Each row has a name. Each piece below is followed by the name of the row it came from, unless a question asks for something else. Each question is about the rows just above it.

[-44 -38   3 -16  24] : Q_178
[-16  24 -44   2 -38] : Q_976
[  7 -26 -58  36  36] : Q_158
Which row holds these entries in another order? [ 24 -16   3 -38 -44] -> Q_178
Put [-16 -44  24   2 -38] back in order: which row is it? -> Q_976
Which row holds these entries in another order? [-44 -38 -16   3  24] -> Q_178

[-44  10 -20  19 -38] -> Q_207
[ 10 -44  19 -20 -39] -> Q_191
[ 19  11 -39 -20 -44] -> Q_498
Put [-44  19  11 -39 -20] back in order: which row is it? -> Q_498
Which row holds these entries in another order? [ 19 -20 -39  10 -44] -> Q_191
Which row holds these entries in another order? [-20 -39  10 -44  19] -> Q_191

[28 34 20 22 19 24 27 21 33 25 27 23 32 32 30 24 28 29 25 30 37 35 21 32
 23 18 35 22 30 25 20 25 32 36 37 21 26 32 21 29 23 23 21 36 25 28 24 38
 17 31 28 27 32 39 35 15 30 22 32] = Q_327
[32 32 26 27 28 24 32 30 20 29 26 23 26 35 30 30 30 29 26 23 32 34 25 31
 23 39 27 28 23 25 17 25 27 22 25 22 31 21 26 39 33 24 31 37 36 34 24 27
 29 39 28 24 26 30 35 26 29 21 29] = Q_996
[22 30 29 30 23 15 25 25 38 32 28 36 21 21 19 36 27 24 23 29 39 31 25 26
 32 25 18 27 33 25 37 32 23 30 28 21 17 32 20 35 25 29 35 22 29 23 28 34
 28 23 25 21 32 30 28 31 20 34 28] = Q_716
[25 18 21 24 25 15 21 24 37 30 20 35 32 28 32 32 32 22 21 34 21 24 28 27
 30 23 22 26 30 27 23 36 33 25 31 23 25 29 35 17 23 39 37 32 35 25 19 22
 32 32 21 27 20 39 28 29 28 30 36] = Q_746
[35 26 30 17 22 32 27 35 32 27 31 30 23 25 23 39 24 30 27 25 25 26 30 34
 21 26 31 33 29 30 24 29 23 37 28 34 31 28 29 23 29 21 26 23 39 24 28 25
 36 29 32 39 24 32 20 27 26 26 26] = Q_964
[28 34 20 31 28 30 32 21 25 23 28 34 28 23 29 22 35 29 25 35 20 32 17 21
 28 30 23 32 37 25 33 27 18 25 32 26 25 31 39 29 23 24 27 36 19 21 21 36
 28 32 38 25 25 15 23 30 29 30 22] is which row reordered? -> Q_716
Which row holds these entries in another order? [29 21 29 26 35 30 26 24 28 39 29 27 24 34 36 37 31 24 33 39 26 21 31 22
 25 22 27 25 17 25 23 28 27 39 23 31 25 34 32 23 26 29 30 30 30 35 26 23
 26 29 20 30 32 24 28 27 26 32 32] -> Q_996
Which row holds these entries in another order? [28 23 27 35 32 30 25 37 30 32 39 29 20 15 33 24 28 28 32 23 20 36 32 22
 34 25 25 25 21 32 23 19 32 17 32 21 24 21 28 30 35 23 18 21 35 27 26 24
 36 37 31 39 29 22 21 25 30 22 27] -> Q_746
Put [28 27 32 39 35 15 30 22 32 28 34 20 22 19 24 27 21 33 25 27 23 32 32 30
 24 28 29 25 30 37 35 21 32 23 18 35 22 30 25 20 25 32 36 37 21 26 32 21
 29 23 23 21 36 25 28 24 38 17 31] back in order: which row is it? -> Q_327

[ 24  -5  21  -3  16   0  26  35  15  12  37   3  22   5  11  26 -11  -8
  15  21   9   1  11  22 -17  -2   4  34  35  12  24   7  11  37  35]  Q_207
[ 24  -6  22  -3  16  -1  26  35  13  12  39   2  21   5  10  27 -10  -8
  14  21   9   1  12  22 -18  -1   4  35  36  14  25   8  11  38  38]  Q_158
[-14 -18 -10 -10 -15 -14 -15 -13 -18 -15 -14 -16 -15 -13 -12 -13  -7 -12
 -20 -16 -12 -16 -11 -17 -17 -10 -15 -11 -11  -9 -11 -11 -13 -10 -10]  Q_964
[ 20  -8  19  -3  12  -2  22  30   9   8  33  -1  17   3   8  23  -8  -8
   8  17   7  -1  10  17 -19  -1   1  31  32  13  22   7   8  34  33]  Q_746
[ 12  15   3  -3   9  -2  34  -8  22  26  10   4  15  37  12  24  35  11
  22  26   1  35   4  -5   0  11  37   7  24  35  21 -17  21  16 -11]  Q_178
[  3   5  34 -11  12  -8  37  21  21  -5   0   1  12  -2  24  11   9  15
  35  37  11  26   4  -3  22  22  24  16  35  26 -17  35  15   7  12]  Q_191
[ 20 -11  20  -4  13  -3  23  31   8   7  35  -1  18   3   8  24 -11 -11
   8  16   7  -3  10  17 -21  -4   0  33  33  12  22   6   8  36  36]  Q_498
[ 31 -11   8  23  22  36  -3   7 -21  20  -4  35  17  20   0   7 -11   8
  36 -11  -4  -1  13  -4  12  16   6  33   8  33   8  10   3  24  18]  Q_996
[ 22   5  11  26 -11  -8  15  21   9   1  11  22 -17  -2   4  34  35  12
  24   7  11  37  35  24  -5  21  -3  16   0  26  35  15  12  37   3] is which row reordered? -> Q_207
Put [-17 -11  -8  -5  -3  -2   0   1   3   4   5   7   9  11  11  11  12  12
  15  15  16  21  21  22  22  24  24  26  26  34  35  35  35  37  37] back in order: which row is it? -> Q_207
Which row holds these entries in another order? [-21  31   3  -1  36  16  36 -11  17  33   6  13   8  23   0   8  24  18
   7  35  33  12   8 -11  -4  -4  20  22  20 -11   8   7  10  -3  -3] -> Q_498
[ 37  11  26   4  -3  22  22  24  16  35  26 -17  35  15   7  12   3   5
  34 -11  12  -8  37  21  21  -5   0   1  12  -2  24  11   9  15  35] is which row reordered? -> Q_191
[ 12   7  15  35 -17  26  35  16  24  22  22  -3   4  26  11  37  35  15
   9  11  24  -2  12   1   0  -5  21  21  37  -8  12 -11  34   5   3] is which row reordered? -> Q_191
[ 33  34   8   7  22  13  32  31   1  -1 -19  17  10  -1   7  17   8  -8
  -8  23   8   3  17  -1  33   8   9  30  22  -2  12  -3  19  -8  20] is which row reordered? -> Q_746
Which row holds these entries in another order? [  8  24 -11 -11   8  16   7  -3  10  17 -21  -4   0  33  33  12  22   6
   8  36  36  20 -11  20  -4  13  -3  23  31   8   7  35  -1  18   3] -> Q_498

[  8 -11   2 -14  27 -12  12 -12 -18   9  32  18 -45  20  -8 -12 -15  10
  17 -34 -26  15 -34 -10  10] = Q_178
[ 21  -2 -44   4 -23  28   7  26  -2  16  24 -22   9   4  -4  32  17 -20
 -61 -12  29  -3  -5  -4 -36] = Q_976
[  6 -15   7 -22 -37 -51  35  20 -36   0   9 -60  -9  35  11  39   5  16
  52 -21  17  27  -9 -62  11] = Q_207
[  3 -36  21  -9 -21 -20 -28  -6  -8 -19 -12  -3  13  12 -14  -4   9 -20
 -10 -10 -23   4 -11  26   6] = Q_158
[ 22  63  10 -20 -41  -6  11 -14  16 -12  43  -3  -7   3 -54 -12  -3   0
 -16   3 -26  -7  23   0  51] = Q_327
[ 26   3   1  -9  27  -8  24  -6 -14  21  22  21 -36  26  -2 -25  -7  -2
  19 -50 -20  11 -51 -11  19] = Q_716
[ 23 -14   3 -19  11  -3 -12  -7 -41   0  43  22 -26  51   3  -6   0 -16
 -54  10 -12  -7  -3  63  16] = Q_746
[-16   3  16  51   0 -26   0  10 -12  12   3  23 -41  -7  63  -3  -3  -6
 -19  43  22 -14  -7 -54 -12] = Q_996
Put [ 10 -26  51 -14  23 -12  43  63 -12   3  -3   0  22  11 -54   0  16 -20
 -41  -7 -16   3  -6  -7  -3] back in order: which row is it? -> Q_327
Put [-54 -41 -26 -19 -16 -14 -12 -12  -7  -7  -6  -3  -3   0   0   3   3  10
  12  16  22  23  43  51  63] back in order: which row is it? -> Q_996
Put [ 16  23 -14   3 -19  11  -3 -12  -7 -41   0  43  22 -26  51   3  -6   0
 -16 -54  10 -12  -7  -3  63] back in order: which row is it? -> Q_746
Which row holds these entries in another order? [-12 -54  -7 -14  22  43 -19  -6  -3  -3  63  -7 -41  23   3  12 -12  10
   0 -26   0  51  16   3 -16] -> Q_996
[-54 -41 -26 -20 -16 -14 -12 -12  -7  -7  -6  -3  -3   0   0   3   3  10
  11  16  22  23  43  51  63] is which row reordered? -> Q_327
Which row holds these entries in another order? [ -7  22 -41 -54 -26  43  11   3  -3 -16 -19  -7   0  -6   3   0 -14  16
 -12  23  63  51  10  -3 -12] -> Q_746
Put [-62  11   6 -15   7 -22 -37 -51  35  20 -36   0   9 -60  -9  35  11  39
   5  16  52 -21  17  27  -9] back in order: which row is it? -> Q_207

